Small tables with named rows and columns. After each table, cells are looked up by row and column.

gupa =
,rala,popifi,dof,bip,revumib,vavarub,zivupef,tukezi
nilu,160,167,217,149,63,215,128,128
dekubel,92,115,76,133,91,84,101,175
pezupez,95,113,65,134,123,72,111,176
tefufi,194,167,185,156,239,178,199,120
ler,135,126,79,143,237,81,167,159
napagub,195,169,190,156,234,182,198,119
tofi,139,156,192,143,36,193,110,140

revumib of nilu: 63
revumib of ler: 237
dof of pezupez: 65
popifi of nilu: 167
tukezi of napagub: 119
popifi of pezupez: 113
bip of pezupez: 134
dof of tefufi: 185
popifi of tofi: 156

bom =
           mep    bef  likebem  forig  kiralig
taveva   77258  40269    34809  68789    60609
somomo   74261  27059    43232  67786    65903
mebi     66892  22485    54171  65004    70562
mumebi   23645  54975    66875  70891    68988
tutupa   41865  66712    66211  75574    31903
gesor    57321  23043    62270  63468    75321
ses      63364  22365    58004  64158    73316
soze     62855  22409    58210  64207    73003
nefe     68762  22658    52656  65679    70781
fotizo   30262  66623    62841  77595    39531
vagu     23625  60746    65131  74226    58674
vuzanir  32150  38342    69241  63666    78069

What is the bef of vagu in bom?
60746
What is the mep of gesor in bom?
57321
What is the kiralig of gesor in bom?
75321
What is the bef of somomo in bom?
27059
What is the forig of taveva in bom?
68789
What is the forig of vuzanir in bom?
63666
What is the kiralig of somomo in bom?
65903
What is the forig of tutupa in bom?
75574
What is the bef of taveva in bom?
40269
What is the kiralig of ses in bom?
73316
What is the mep of soze in bom?
62855
What is the bef of mebi in bom?
22485
What is the bef of vuzanir in bom?
38342
What is the likebem of tutupa in bom?
66211
What is the likebem of soze in bom?
58210
What is the mep of ses in bom?
63364
What is the likebem of vagu in bom?
65131
What is the mep of fotizo in bom?
30262
What is the forig of mebi in bom?
65004
Row with the largest kiralig: vuzanir

sozi:
        rem  kanaf  vom  zup  kovep  tefifim  koruno
dor      18    225  192   60     79      218      25
gilo    109    207  201  155     94      210     195
pomuki  105     35   55  145    117       42     141
begol    97    166  170  181     76      169     223
raf     140     41   60  110    144       43      97
gor     179     77   90  163    147       76     172
mutako   50     42   58  201     75       46     191

gor, kanaf -> 77
gilo, zup -> 155
raf, tefifim -> 43
gilo, kovep -> 94
gor, zup -> 163
raf, kanaf -> 41
pomuki, kanaf -> 35
begol, tefifim -> 169

mufafa.csv
,bos,gab,mitage,tenat,gazuf,bifi,lizem,taz,fif,dit
numigek,-5,0,-2,-18,5,4,8,-14,3,-9
saz,-41,-3,-42,-26,-55,23,-71,2,-19,-44
mol,-4,61,-14,14,-32,6,-27,-4,-24,37
kobupu,-16,-28,-3,17,-16,42,-3,-19,-13,16
big,-27,-16,-24,10,-12,2,-29,-3,-26,-7
gevo,-9,6,5,-10,6,5,6,-17,1,-17
zov,5,-58,-1,73,58,-38,26,13,-30,51
zed,-7,27,-12,27,-2,-22,5,-10,-15,12
tir,2,3,6,-5,16,-4,-1,-17,5,-18
busir,7,10,-27,-21,-10,-27,8,-6,-22,1
vasodev,15,22,-19,-13,-3,-34,5,-11,-21,2
digal,-5,24,-21,36,-3,-22,-5,-1,-16,20

numigek, bifi => 4
busir, mitage => -27
digal, gazuf => -3
busir, bifi => -27
vasodev, gab => 22
big, tenat => 10
vasodev, dit => 2
tir, mitage => 6
zov, gazuf => 58
busir, dit => 1
digal, bifi => -22
vasodev, fif => -21
numigek, mitage => -2
vasodev, bifi => -34
saz, bifi => 23
numigek, gab => 0

migaku =
|  | zogifi | ges | rik | bozevi | koz | vur | lur |
|---|---|---|---|---|---|---|---|
| tikul | -12847 | -24453 | -19312 | -7233 | -979 | -59362 | 58405 |
| topata | -25460 | -26905 | 14997 | -14474 | -7200 | 33931 | -59882 |
| manom | -21217 | 12965 | -22820 | -11523 | -1922 | -73867 | 29501 |

ges of tikul: -24453
lur of topata: -59882
bozevi of tikul: -7233
vur of tikul: -59362
zogifi of topata: -25460
ges of topata: -26905
rik of manom: -22820
vur of topata: 33931
koz of manom: -1922
zogifi of tikul: -12847
vur of manom: -73867
zogifi of manom: -21217
ges of manom: 12965
rik of topata: 14997

Table remezav
        losezit  bif
felo        0.8  0.9
zeduta      0.8  0.2
gek         0.6  0.6

What is the bif of felo in remezav? 0.9
What is the bif of zeduta in remezav? 0.2
What is the losezit of zeduta in remezav? 0.8
What is the bif of gek in remezav? 0.6
What is the losezit of felo in remezav? 0.8
What is the losezit of gek in remezav? 0.6

gab:
	lugapem	teke	gedu	zovar	futis	zota	potu	fipadu
mek	25	11	83	5	71	70	88	50
gup	27	53	43	53	37	65	41	54
zak	27	59	39	63	48	60	40	42
rovopeg	28	41	53	42	42	66	50	54
lala	22	58	25	69	23	61	26	53
gif	32	48	44	47	72	34	74	29
vepozav	20	16	78	15	53	77	68	60
bibi	36	79	24	74	85	20	71	11
tuzap	46	45	47	47	23	46	26	59
ner	77	24	71	18	30	36	36	53
gemif	24	15	78	12	66	69	79	50
tivos	26	21	65	23	59	60	70	47
ruvubos	71	33	48	38	12	29	18	49

bibi, potu => 71
ner, lugapem => 77
lala, teke => 58
gemif, zota => 69
tuzap, zota => 46
gif, fipadu => 29
tivos, zovar => 23
tivos, zota => 60
gemif, futis => 66
Row with the largest fipadu: vepozav

